Here are some numbered points:
[-0.42  0.75  0.85  0.50  0.15 -0.09  0.12  0.48 -0.09  0.96  0.78 -0.46  1.27
 -0.07 -0.88  1.39] 0
[-0.68 -0.01  1.05 -0.49 -0.53 -0.08  0.38 -0.32  0.20  1.06 -0.98 -0.11  1.33
  0.42 -1.00  0.18] 1
[-0.67 -0.31 -0.16 -0.18  0.34 -0.42  0.16 -0.38 -0.53 -0.06  0.12  0.04 -0.14
  0.06 -0.27 -0.85] 2
[ 0.48 -0.65  0.12 -1.04 -0.08 -0.60  0.30 -0.64  1.20  1.08 -0.52  0.18  0.93
  0.54 -1.16 -1.43] 3
[-0.25 -0.13 -0.27 -0.41  0.22 -0.21  0.08  0.17 -0.33  0.56 -0.31  0.17  0.49
 -0.11 -0.28 -0.63] 4
[ 0.15 -0.67 -0.05 -0.92  0.50 -0.15  0.62 -0.29 -0.35 -0.37  0.25  0.23  0.80
 -0.15 -0.71 -1.07] 5
[-0.44 -1.06 -0.64 -0.94  0.69 -0.39  0.76 -1.16 -0.51 -1.47  0.73  0.62 -0.39
 -0.07 -0.59 -2.12] 6
[ 0.25 -1.10  0.03 -0.23  0.02 -1.12  0.50  0.72 -0.06  0.65  0.09 -0.04  0.52
 -0.12 -0.90 -0.47] 7
[-1.59  0.45  0.52  0.22  0.44 -0.89 -1.60 -0.44  1.07 -3.79 -0.34 -0.38 -3.45
  0.38  1.54  0.66] 8
[ 0.17 -0.31 -0.74 -0.25  0.14  0.23  0.59  0.93 -0.74  0.62  1.56  0.26  0.62
 -0.77 -1.02 -0.20] 9
[-1.50  0.78  0.54  1.93  1.54 -0.70  0.54 -0.58 -1.97 -0.83  2.24 -0.79  1.40
 -0.10 -0.27  2.65] 10
[-0.54 -0.04 -0.26  0.11  0.26 -0.16  0.01 -0.26 -0.62 -0.85 -0.05  0.02 -1.20
 -0.03  0.27 -1.07] 11
[ 0.36 -0.75  0.47 -0.31  0.20 -0.92  0.44 -0.75  0.61  0.82 -1.08 -0.50  1.03
  0.23 -1.08 -1.16] 12
[-0.30  0.05  1.23  0.43  0.88 -2.57  0.01  0.15 -0.48  0.60 -0.31 -0.66  0.50
  0.41 -0.53  1.08] 13
[-0.57  0.88  0.00  5.74 -4.53 -0.26 -0.92 -0.47 -1.24  2.02 -3.16  0.89 -1.30
  1.79  9.90  3.00] 14
[ 2.92 -0.35 -0.91 -0.38 -0.17  5.85  0.43 -2.60 -0.77 -0.15  0.59  0.43  0.65
 -0.21 -0.85 -0.19] 15
[ 1.06  0.73  0.60 -1.26  0.02 -2.97  0.78 -0.26  0.51  0.21  0.23  0.58  0.51
  0.17 -0.86 -1.24] 16
[ 0.09 -0.12  0.02 -0.73  0.46 -1.13  0.49 -0.61 -0.77  0.12  0.66 -0.18  0.55
  0.33 -0.71 -0.12] 17
[ 0.05 -0.52 -0.33 -0.08  0.19 -0.19 -0.21  0.54 -0.14  0.67 -0.52 -0.45  0.69
 -0.09 -0.16 -0.10] 18
[ 0.12  0.34 -0.02 -0.04  0.08 -1.58  0.69  0.60  0.00  0.13  0.74 -0.34  0.19
 -0.30 -0.96 -0.26] 19
New points follow, each followed by the numbers of its three nearest points above by angle, nearest first.
[-0.12 -0.52 -0.28 -1.32 -0.22 -0.54 -0.41 -0.55  1.59 -1.75 -0.85  0.34 -1.68
  0.45  0.55 -1.62] -> 8 11 6
[ 0.58 -1.11 -0.28 -1.97 -0.75  2.91  0.51 -0.55  2.10  1.25 -0.49  0.72  0.35
  0.10 -1.39 -3.11] -> 3 15 5
[-1.57  0.49 -0.32 -0.16  0.81  1.03 -0.03 -0.83  0.30  1.25 -0.90 -0.27  0.30
  0.66 -0.74 -0.19] -> 1 4 3
[ 2.61  0.82 -1.38  0.46  0.32  7.21 -0.17 -3.15 -0.43  0.43  0.14 -0.13  0.52
 -0.10 -0.72  1.08] -> 15 9 0
[-1.08  1.14  0.53  2.06 -2.55 -0.19 -0.09  0.69 -3.17  1.12 -1.44 -0.04  1.05
  0.14  3.61  3.10] -> 14 10 0
[-1.03  0.09  0.30  0.43  0.47 -1.03  0.04  0.91 -0.86  0.35  0.08 -0.64  0.15
 -0.24 -0.78  1.63] -> 13 0 10
[-0.89  0.52 -0.50 -0.14  0.73 -0.60  0.06  0.63  0.25  0.75  0.14  0.00  0.12
 -0.17 -0.97  0.16] -> 19 0 4
[-0.46  0.29  0.34 -0.11  0.20 -0.61 -0.73  0.06  1.02 -0.76 -0.74 -0.14 -0.95
  0.35  0.05 -0.01] -> 8 11 13
[-0.95  0.76  0.73  1.81 -2.60 -0.73  0.13 -0.34 -0.95  1.29 -2.41 -0.25  1.74
  0.44  2.81  2.31] -> 14 1 13
[ 0.18 -0.68  0.39 -1.17  0.01  0.84  0.51  0.04 -0.17  0.60  1.32  0.45  0.77
 -0.34 -1.09 -0.63] -> 9 5 3
[ 1.48 -0.23 -0.14 -0.47 -0.08  1.17  0.41  0.18  0.34  0.69  0.15  0.29  0.73
 -0.24 -1.02 -0.34] -> 15 3 9
[-0.29 -0.78 -0.35 -1.11  0.06 -0.17 -1.25  0.16  1.14  0.07 -1.06 -0.30 -0.57
 -0.08  1.00 -1.48] -> 3 11 8
[ 2.12 -0.62  0.08 -0.97  0.14  1.97  0.28 -1.85 -0.53 -2.63 -0.02 -0.08  0.48
 -0.40 -0.70 -0.13] -> 15 5 6
[ 0.04 -0.75 -0.58 -1.11 -0.28 -0.11 -0.20  0.38  0.73  0.14 -0.36  0.50 -0.26
 -0.04  0.12 -1.83] -> 3 4 6
[ 0.05 -0.52  0.04 -0.31 -1.45 -0.19  0.79 -0.19  0.28  1.15 -0.21  0.90  1.90
 -0.07  2.18  0.24] -> 14 1 18
[-0.16 -0.77 -0.45 -0.75 -0.35 -0.01 -0.77  0.33  1.17  0.62 -1.35  0.01  0.14
  0.01  0.43 -1.24] -> 3 18 12
[-0.74  0.02 -0.47 -0.54  0.58 -0.34 -0.28  0.21 -0.36 -0.91  0.16 -0.08 -1.03
 -0.16  0.31 -0.72] -> 11 8 6
[ 0.83 -0.45 -0.29 -0.41 -0.15  0.32  0.54  0.31 -0.21  0.49  0.52  0.39  0.99
 -0.40 -1.10 -0.64] -> 9 5 7
[ 0.42  0.78 -0.01  0.43  0.31  0.51  0.27  0.87 -0.84  0.72  0.74 -0.09  0.28
 -0.42 -1.11  1.52] -> 0 9 10
[ 1.01  0.28  0.23  0.61  0.13  0.10  0.33  0.64 -0.09  0.93 -0.69 -0.16  0.58
 -0.11 -0.76  0.65] -> 0 18 1
[-0.02  0.16  0.08 -0.10 -0.27 -0.06 -0.23  0.70  1.17 -0.12 -0.32  0.00 -0.38
 -0.15 -0.49  0.05] -> 8 3 19
